[ -3.9  24.6  42.1  37.4 -49.8 -12.7   7.3  54.4   6.1  18.8 -60.4] -> P
[ 21.8  36.4  15.8  47.1  29.3  23.3   8.9  35.7 -44.8  44.0 -49.8] -> E
[ 25.2  25.4  23.9   4.3  11.5  -7.0  10.6  84.9 -37.2  45.5 -21.0] -> B
[ 23.4  68.2  29.7  44.1 -36.7 -24.7  30.8  16.4 -44.3  17.0  -6.7] -> Z
[ 20.4  58.9   1.2  41.4 -27.8 -17.3  31.4  37.6 -46.1  37.7  -9.8] -> W
[ 25.6  13.1  58.6  53.6   8.8 -10.2 -12.7  20.4 -21.0  27.1 -64.4] -> M
[ 23.8  23.9  34.2  48.1  -2.8  18.0  -1.6  29.0 -38.5  38.2 -60.9] -> X
[ 23.8  25.8  34.2  48.1  31.9  18.0  -1.6  29.0 -38.5  38.2 -60.9] -> R
gone X: [ 29.0  23.9  34.2  -1.6 -60.9  18.0  38.2  -2.8  48.1 -38.5]
[23.8]
gone M: [ 20.4  13.1  27.1  58.6   8.8  53.6 -21.0 -10.2 -64.4 -12.7]
[25.6]

[-57.6  17.3 -71.5 -61.3 -22.7  23.5 -71.8] : N
[-61.0 -22.7 -22.6 -77.3 -80.6  14.0 -84.4] : V
[-80.5 -77.3 -32.3 -32.2  42.4  68.6 -92.1] : Q
gone V: [-84.4 -77.3  14.0 -80.6 -22.7 -61.0]
[-22.6]
which: [-61.3 -22.7]
N
gone V: [-77.3 -80.6 -84.4  14.0 -61.0 -22.6]
[-22.7]
which: [-22.6 -77.3 -80.6]
V
gone Q: [ 42.4 -32.3 -77.3 -32.2  68.6 -80.5]
[-92.1]
gone Q: [-80.5  42.4 -32.2 -92.1 -77.3  68.6]
[-32.3]

[ 11.1  10.2 -28.0  -2.4 -13.8 -13.3  -2.8  11.1  14.8 -16.2  -2.5  -1.7
   1.0   8.6  -7.9  -6.3  -6.1  14.3   4.1  20.7  21.8 -13.4   2.0  -6.1
   2.5  -1.5   2.5  13.3 -13.7 -53.4  -0.5   8.8  37.7  17.9  10.5  18.9
 -46.3  10.2  -9.2] = supu
[ 11.1  10.2 -28.0  -2.4 -13.8 -13.3  -2.3   8.7  14.8 -16.2  -2.5  -1.7
   1.0   8.6  -7.9  -6.3  -6.1  14.3   4.1  20.7  21.8 -13.4   2.0  -6.1
   2.5  -1.5   2.5  13.3  -3.4 -25.1  -3.5   3.2  22.8   4.3   6.7  10.7
 -23.5   5.6  -3.4] = rezuk
[ 26.5  18.6 -79.8 -15.3 -30.4  -7.9   0.8  -5.6  16.3  -5.3  39.7   7.8
  48.0  14.7 -22.5 -31.3   1.2  13.5  14.8   1.0  25.6 -22.5  17.0  -1.5
 -29.8  -7.0   4.3  14.6 -21.3 -62.1   5.5  12.8  34.3  28.4   8.0  18.4
 -50.1  10.4 -11.4] = lupud
[  6.4   7.2 -11.8   1.0  -7.7 -12.8  -2.5  10.3  12.3 -16.3 -12.0  -3.3
 -10.6   6.1  -3.5   0.0  -7.1  13.1   1.4  15.5  18.1  -9.3  -1.4  -6.5
   9.6  -0.1   1.2  11.2   1.3 -13.0  -4.9   0.4  17.6  -1.7   5.8   7.6
 -14.2   3.5  -1.4] = Lani
[  5.1   6.3  -7.0   2.3  -6.1 -12.4  -2.8  11.1  11.9 -17.3 -15.1  -3.7
 -14.2   5.6  -2.3   1.9  -7.4  12.8   1.0  14.8  17.2  -8.6  -2.8  -6.8
  11.7   0.7   1.0  11.1   2.9  -9.6  -5.3  -0.7  44.3  26.3  12.0  22.8
 -57.8  12.7 -12.1] = lomi
[  5.1   6.3  -7.0   2.3  -6.1 -12.4  -2.8  11.1  11.9 -17.3 -15.1  -2.7
 -14.2   5.6  -2.3   1.9  -7.4  12.8   1.0  14.8  17.2  -8.6  -2.8  -6.8
  11.7   0.7   1.0  11.1   2.9  -9.6  -5.3  -0.7  16.4  -3.6   5.6   6.6
 -11.6   3.4  -0.4] = fesi
which: [  5.1   6.3  -7.0   2.3  -6.1 -12.4  -2.8  11.1  11.9 -17.3 -15.1  -2.7
 -14.2   5.6  -2.3   1.9  -7.4  12.8   1.0  14.8  17.2  -8.6  -2.8  -6.8
  11.7   0.7   1.0  11.1   2.9  -9.6  -5.3  -0.7  16.4  -3.6   5.6   6.6
 -11.6   3.4  -0.4]
fesi
which: [  8.7  14.8 -16.2]
rezuk
gone lomi: [-15.1  17.2  11.9  -7.0   1.0 -12.4   2.9  -6.1  -8.6  -3.7  11.1  11.1
  12.0  12.7   1.0 -12.1  26.3   2.3  -6.8 -14.2  12.8   1.9  -7.4   5.6
  14.8  -2.8 -17.3   6.3  -2.8  -5.3  -9.6  11.7 -57.8  22.8   5.1  -2.3
   0.7  -0.7]
[44.3]
gone lupud: [-15.3  18.6 -30.4  -1.5  26.5 -62.1  10.4  14.6 -22.5  17.0   8.0  12.8
  39.7  48.0  -7.0   7.8  28.4 -79.8  14.7   1.2   5.5 -22.5  -7.9  18.4
 -31.3 -29.8   4.3 -11.4 -21.3   1.0  25.6  -5.6  -5.3  16.3   0.8  14.8
 -50.1  34.3]
[13.5]
which: [  5.1   6.3  -7.0   2.3  -6.1 -12.4  -2.8  11.1  11.9 -17.3 -15.1  -3.7
 -14.2   5.6  -2.3   1.9  -7.4  12.8   1.0  14.8  17.2  -8.6  -2.8  -6.8
  11.7   0.7   1.0  11.1   2.9  -9.6  -5.3  -0.7  44.3  26.3  12.0  22.8
 -57.8  12.7 -12.1]
lomi

[ 74.6 -15.8  79.4 -80.0] = Rov
[-19.4  34.1 -43.9  57.9] = kena
[ -2.1  42.3 -24.9  39.7] = domos
[ 30.7 -44.6  55.0 -47.5] = tik
[ 69.7 -31.6  83.3 -83.4] = zof
[-12.3 -39.3  11.2   4.3] = Koli
[  8.1 -47.7  32.5 -22.3] = Zot
[-31.6  69.7  70.7 -69.5] = pimo
[-82.1 -37.3  81.0 -82.2] = Kiso
gone Kiso: [ 81.0 -37.3 -82.1]
[-82.2]
which: [ 69.7 -31.6]
zof
gone Rov: [ 74.6 -80.0 -15.8]
[79.4]

[-21.6  15.2  -3.6  -6.6  10.9 -15.7  24.8 -32.1  28.1 -15.1  11.3 -20.4
  20.4  -4.5 -11.7 -15.6   9.7 -40.3  65.5 -68.6]  tobav
[ 15.2  -3.6  -6.6  10.9 -15.7  24.8 -32.1  28.1 -15.1  11.3 -20.4  20.4
  -4.5 -11.7  11.0   9.7 -40.3  65.5 -68.6  39.9]  vazi
[ 40.7  20.5 -18.8  25.2 -21.6  15.2  -3.6  -6.6  10.9 -15.7  24.8 -32.1
  28.1 -15.1  11.3 -20.4  20.4  -4.5 -11.7  11.0]  rego
[-18.8  25.2 -21.6  15.2  -3.6  -6.6  10.9 -15.7  24.8 -32.1  28.1 -15.1
  11.3 -20.4  20.4  -4.5 -11.7  11.0   9.7 -40.3]  kagi
[ -9.3 -18.8  25.2 -21.6  15.2  -3.6  -6.6  10.9 -15.7  24.8 -32.1  28.1
 -15.1  11.3 -20.4  20.4  -4.5 -11.7  11.0   9.7]  ridep
gone rego: [ 20.5  -6.6  10.9 -18.8  28.1 -20.4 -32.1  -4.5  11.0 -15.7  25.2 -15.1
 -21.6 -11.7  -3.6  24.8  11.3  15.2  40.7]
[20.4]
gone tobav: [-15.6  11.3 -68.6 -15.1  20.4  15.2  65.5  24.8  -4.5 -32.1 -11.7 -20.4
 -40.3  -3.6  -6.6  10.9  28.1 -21.6   9.7]
[-15.7]

[ 30.8 -21.6  40.0 -20.3  40.6 -27.9  34.1 -29.1 -27.7  34.3 -19.7 -28.4
  17.7 -24.7  32.1  31.4  47.7 -29.0  45.3  43.5  24.5  17.5 -21.6  44.9
 -20.9 -28.2  45.9  36.9  46.6  49.4 -14.2 -15.4  48.5  32.7  34.5  36.1]  retud
[-30.7  48.2 -30.0  48.3  14.0  40.2 -31.5  37.7  39.7 -31.1  47.3  39.5
  47.1  43.7 -27.3   4.9  12.1  38.6 -20.0 -26.1 -25.3  57.0  49.0  -8.2
  50.9  39.0 -18.0 -33.2 -18.2  -8.7  52.7  56.3 -15.0 -34.1 -34.7 -32.2]  kizip
[-54.7  70.7 -53.9  71.3   2.1  70.5 -55.2  70.6  71.4 -55.2  72.1  70.2
  42.9  71.8 -55.4  16.4 -40.5  70.0 -51.9 -51.9 -52.0  38.6  69.9 -17.8
  68.4  71.1 -51.5 -54.2 -50.0 -42.9  69.1  65.3 -43.5 -54.4 -54.2 -54.8]  denen
[ 55.8 -28.7  28.1 -33.4 -72.2 -14.8  47.0 -13.2 -17.8  46.7 -37.7 -13.0
 -78.6 -24.8  55.5 -83.1   1.1 -11.7  14.7  16.1  70.6 -62.9 -26.5 -53.0
 -24.1 -16.0  13.0  35.9   7.8 -10.5 -43.3 -29.3 -10.1  47.7  41.8  40.1]  Pugem
[ 29.9 -11.8   3.7 -16.1 -73.8   0.6  21.3   2.0  -2.0  21.1 -20.1   2.2
 -66.4  -8.2  29.9 -81.7 -14.4   3.3  -7.6  -6.9  45.4 -51.4  -9.8 -62.7
  -7.6  -0.4  -8.8  10.8 -13.5 -28.3 -25.6 -12.8 -28.7  21.9  16.3  14.7]  bala
[ 80.9 -53.9  82.4 -54.1  28.0 -55.1  82.1 -55.4 -55.8  82.3 -54.7 -54.9
 -17.5 -55.6  81.8  12.2  70.5 -54.8  81.6  81.3  76.6 -13.6 -53.2  48.6
 -51.6 -55.7  81.3  82.0  80.0  73.7 -50.6 -47.3  74.2  81.2  81.4  -5.3]  Kager
[ 58.0 -34.7  35.3 -38.5 -59.8 -20.8  51.1 -18.6 -23.0  50.8 -41.7 -19.1
 -75.3 -30.0  56.6 -65.5  -0.3 -17.8  21.1  24.3  68.3 -65.9 -33.2 -37.2
 -31.9 -21.3  19.1  42.7  14.9  -3.0 -48.1 -37.9  -0.5  52.5  48.0  45.7]  voz
[-24.0  23.3 -16.1  24.5  29.4  13.1 -22.1  10.6  13.2 -21.7  24.6  12.1
  45.0  18.2 -20.9  20.4  21.3  11.1  -4.9 -10.2 -24.6  50.1  23.6  12.4
  25.0  12.2  -3.0 -20.7  -2.1   8.4  31.5  31.8   3.3 -24.6 -23.6 -20.9]  Saf
[-17.0   8.6 -12.5   9.2  13.9   1.8 -16.0   0.1   1.8 -15.7   9.1   1.3
  23.1   5.1 -14.9   6.7  12.3   0.6  -5.1  -8.9 -17.1  27.4   8.9   3.4
  10.0   1.2  -3.9 -15.5  -3.5   3.0  13.9  14.7  -0.6 -17.8 -17.2 -15.4]  gima
[ 13.6 -17.0  36.8 -13.5  79.4 -30.9  21.4 -33.1 -29.3  21.8 -10.9 -32.3
  53.4 -22.7  15.4  72.1  58.1 -33.5  49.2  46.2  -0.5  46.8 -17.9  49.1
 -18.0 -30.8  50.6  29.5  53.6  64.9  -1.6  -8.9  63.4  19.3  24.0  26.8]  gafop
[ -8.7 -13.1  11.6 -10.0  58.4 -25.3  -2.0 -27.2 -23.8  -1.7  -7.6 -26.6
  42.9 -17.9  -7.2  54.5  32.5 -27.6  22.6  20.1 -20.4  36.5 -14.1  52.5
 -14.4 -25.1  24.0   5.2  26.9  37.9  -0.1  -7.1  36.5  -3.7   0.4   2.7]  vup
[ 80.9 -53.9  82.4 -54.1  28.0 -55.1  82.1 -55.4 -55.8  82.3 -54.7 -54.9
 -17.5 -55.6  81.8  12.2  70.5 -54.8  81.6  81.3  76.6 -13.6 -53.2  48.6
 -51.6 -55.7  81.3  82.0  80.0  73.7 -50.6 -47.3  74.2  81.2  81.4  82.3]  vava
gone vup: [-17.9   2.7 -10.0 -25.1  58.4  52.5  22.6  -3.7  -8.7  54.5 -27.2   0.4
 -26.6  32.5  36.5 -27.6 -25.3  11.6 -14.4  24.0  -7.1 -23.8  -7.6  26.9
 -20.4  36.5  -7.2  -1.7   5.2  37.9 -14.1 -13.1  -0.1  42.9  20.1]
[-2.0]
gone gafop: [ 79.4  21.8 -17.0  46.2  50.6 -22.7  53.4  21.4 -32.3 -33.5  24.0  -0.5
 -30.9  29.5  63.4 -30.8 -10.9 -29.3  49.1  72.1 -17.9  15.4  53.6  26.8
  36.8  58.1  64.9 -18.0  -8.9  13.6  46.8  -1.6 -13.5 -33.1  19.3]
[49.2]

[ 42.1  11.5  -2.1  15.2  -4.4 -32.5 -23.2   9.2  11.2  36.9  27.9 -31.6
  39.0  19.3  -0.8   6.3 -25.9  42.9 -78.4  51.0  33.0  18.3 -14.5  28.3
  17.4  22.8  30.1  45.0 -54.6] = sazus
[ 35.6   7.6 -32.9  64.1   7.6  -9.6  16.9 -32.3 -46.0   6.7 -57.4 -12.0
  -2.8 -14.1 -36.7 -66.0  -2.1  86.5 -36.3 -46.9  23.3  12.2   8.7  49.1
 -25.3 -40.7  32.6  19.4 -54.6] = Buron
[ 42.1  11.5  -2.1  15.2  -4.4 -32.5 -23.2   9.2  11.2  36.9  27.9 -31.6
  39.0  19.3  -0.8   6.3 -25.9  42.9 -78.4  51.0  33.0  18.3 -14.5  28.3
  17.4  22.8  30.1 -14.3 -20.9] = tolu
which: [-9.6 16.9]
Buron
which: [ 42.1  11.5  -2.1  15.2  -4.4 -32.5 -23.2   9.2  11.2  36.9  27.9 -31.6
  39.0  19.3  -0.8   6.3 -25.9  42.9 -78.4  51.0  33.0  18.3 -14.5  28.3
  17.4  22.8  30.1 -14.3 -20.9]
tolu

[-57.8  44.4 -37.2  34.5 -52.6 -45.9  14.5  52.8 -37.0] : kage
[ 54.3 -28.9  59.0  -2.6  22.7  55.0 -38.0 -67.4  53.2] : Zitef
[-32.9  24.7  -2.4  36.7 -45.2 -15.1 -10.8  13.4  -1.7] : Tid
[ 51.5 -35.1  20.1 -39.0  53.9  30.5  53.8 -34.6  20.9] : Detov
[ 65.9 -41.2  60.9 -15.0  37.9  62.3 -33.8 -74.6  58.3] : zop
[-41.6  31.1 -48.2   4.9 -21.0 -45.7  33.5  56.1 -43.9] : Zilog
gone Detov: [-39.0  20.1  53.8  30.5  51.5  20.9 -35.1 -34.6]
[53.9]
which: [-41.6  31.1 -48.2   4.9]
Zilog
which: [ 24.7  -2.4  36.7 -45.2]
Tid

[ 10.4 -14.4  27.0  45.5   0.0 -26.4 -24.6] : Foro
[ 10.4 -14.5  27.0  62.2   0.0   0.0 -29.1] : gis
[ 62.2  10.4 -14.5  27.0  45.5  34.2  14.2] : Dekan
[-20.9  38.3 -28.6 -17.0  27.9 -12.1  66.9] : suneg
[59.4 40.8 21.2  0.0 16.0 35.7  6.0] : nufu
[  7.5  10.6 -69.5  14.0  26.7  24.3  -7.0] : pes
[71.1 -6.1  0.0 30.6 25.3 16.2 14.0] : Sakiv
[  7.5  10.6 -69.5  14.0  26.7  24.3   0.0] : pubib
[-55.7 -28.2 -50.2 -11.6   0.0 -22.9 -29.1] : Domog
which: [-28.2 -50.2 -11.6   0.0 -22.9]
Domog
which: [ 62.2  10.4 -14.5  27.0]
Dekan
which: [34.2 14.2]
Dekan
which: [71.1 -6.1  0.0 30.6]
Sakiv
which: [  7.5  10.6 -69.5  14.0  26.7  24.3   0.0]
pubib
which: [ 10.4 -14.5  27.0  45.5]
Dekan

[  1.8 -16.3  68.1  -3.0 -16.4  16.5  -1.2] : gigu
[ 36.0  36.1  28.5 -10.0  37.7  37.1 -18.9] : Bof
[ 41.8 -25.3  20.1  23.8 -56.6 -77.4  20.9] : fomos
[-15.3  44.1  57.7  -4.1  43.2  34.1 -11.3] : fod
[ 44.1 -15.3  57.7  -3.0  27.7  16.5  -1.2] : lik
which: [ 68.1  -3.0 -16.4  16.5  -1.2]
gigu
which: [ 41.8 -25.3  20.1  23.8 -56.6 -77.4]
fomos
which: [ 36.0  36.1  28.5 -10.0  37.7]
Bof
which: [ 37.7  37.1 -18.9]
Bof
gone Bof: [ 37.7  28.5  36.0  37.1 -10.0 -18.9]
[36.1]
which: [-15.3  44.1  57.7]
fod
gone gigu: [ 68.1  16.5  -1.2  -3.0   1.8 -16.4]
[-16.3]

[ 23.9   9.7  59.2 -69.3]  pazu
[ 23.9   9.7  51.9 -37.3]  Papu
[ 23.9   9.7 -77.4 -77.3]  Pamik
gone pazu: [-69.3  23.9   9.7]
[59.2]
gone Papu: [51.9  9.7 23.9]
[-37.3]
which: [  9.7 -77.4]
Pamik
gone Papu: [  9.7 -37.3  51.9]
[23.9]
gone Pamik: [-77.4  23.9 -77.3]
[9.7]
gone Pamik: [  9.7  23.9 -77.4]
[-77.3]

[ 10.1  -7.0 -32.4 -12.4 -11.6  15.6  35.9  17.2  33.2 -45.7   4.0  34.3
  28.2  -3.3  11.6  12.7] : vif
[-17.5 -17.3  -5.5  59.4  -0.7  53.9  42.4  60.2  40.8  19.5  21.2  -6.1
  31.9   6.6  -7.9  10.6] : Lorig
[ 30.0 -19.2 -21.2  28.7  -8.0  23.7  33.5   8.5  15.7 -10.7  32.9 -12.5
   6.2  -3.8   8.0   0.8] : fera
[ 10.3 -22.5 -18.9  40.5 -22.0 -27.0  14.8 -13.9 -14.8  -7.1  90.9 -46.2
 -34.1   3.0   7.2 -46.0] : Kisa
[-17.7   4.1  28.1 -11.1   3.7 -55.2 -56.8 -45.3 -54.9  56.3  27.3 -51.8
 -53.2   8.0 -19.6 -50.6] : pitus
[-36.6 -20.4 -19.0  -7.7 -47.4   4.3 -14.9  -3.7   5.0  -8.8  42.0  12.8
  19.3  10.5 -11.0 -35.7] : Neve
[ 48.4 -37.0 -16.0  12.4 -28.6  -7.9  25.5 -37.6 -21.0 -30.6  54.9  -5.3
  -8.1   3.3  -2.0 -39.6] : Meb
[-22.0  32.1   6.8 -40.9  69.9  40.2 -30.1  37.9  59.8  79.0 -55.5 -11.3
  26.3 -18.2 -17.1  59.6] : peviv
[-25.6  -2.9   2.2  -1.8  -3.1   8.6   7.0  20.3  15.2   1.8   0.2  29.5
  19.6   6.4  -8.0  -1.1] : Pinu
[ 54.4   0.1 -14.0 -36.2  22.3 -15.8 -22.4 -55.1   2.4 -22.5  43.0 -34.5
 -39.7 -23.3  14.9  -7.9] : difur
[ -2.4  21.9  12.0 -32.4   8.6 -21.0 -36.6 -20.4 -47.5  -7.7 -47.4   4.3
 -14.9  -3.7   5.2  15.3] : Kevap
gone fera: [ 32.9   0.8  33.5 -12.5 -19.2 -10.7   8.0  30.0  -8.0  28.7 -21.2   8.5
  -3.8  23.7  15.7]
[6.2]
which: [-36.6 -20.4 -47.5  -7.7 -47.4   4.3 -14.9  -3.7   5.2]
Kevap
gone difur: [ 43.0 -36.2  22.3 -34.5 -15.8 -23.3  54.4  14.9 -39.7   2.4 -55.1   0.1
 -14.0  -7.9 -22.5]
[-22.4]
gone Kevap: [-21.0  -7.7  -2.4  15.3 -14.9  -3.7 -47.5  12.0   5.2   8.6 -32.4   4.3
 -36.6  21.9 -20.4]
[-47.4]
which: [-19.0  -7.7 -47.4   4.3 -14.9  -3.7   5.0  -8.8  42.0  12.8]
Neve
gone Kevap: [-36.6   4.3 -14.9  -3.7  21.9   5.2 -21.0 -32.4  -2.4 -20.4  15.3   8.6
  12.0 -47.4  -7.7]
[-47.5]

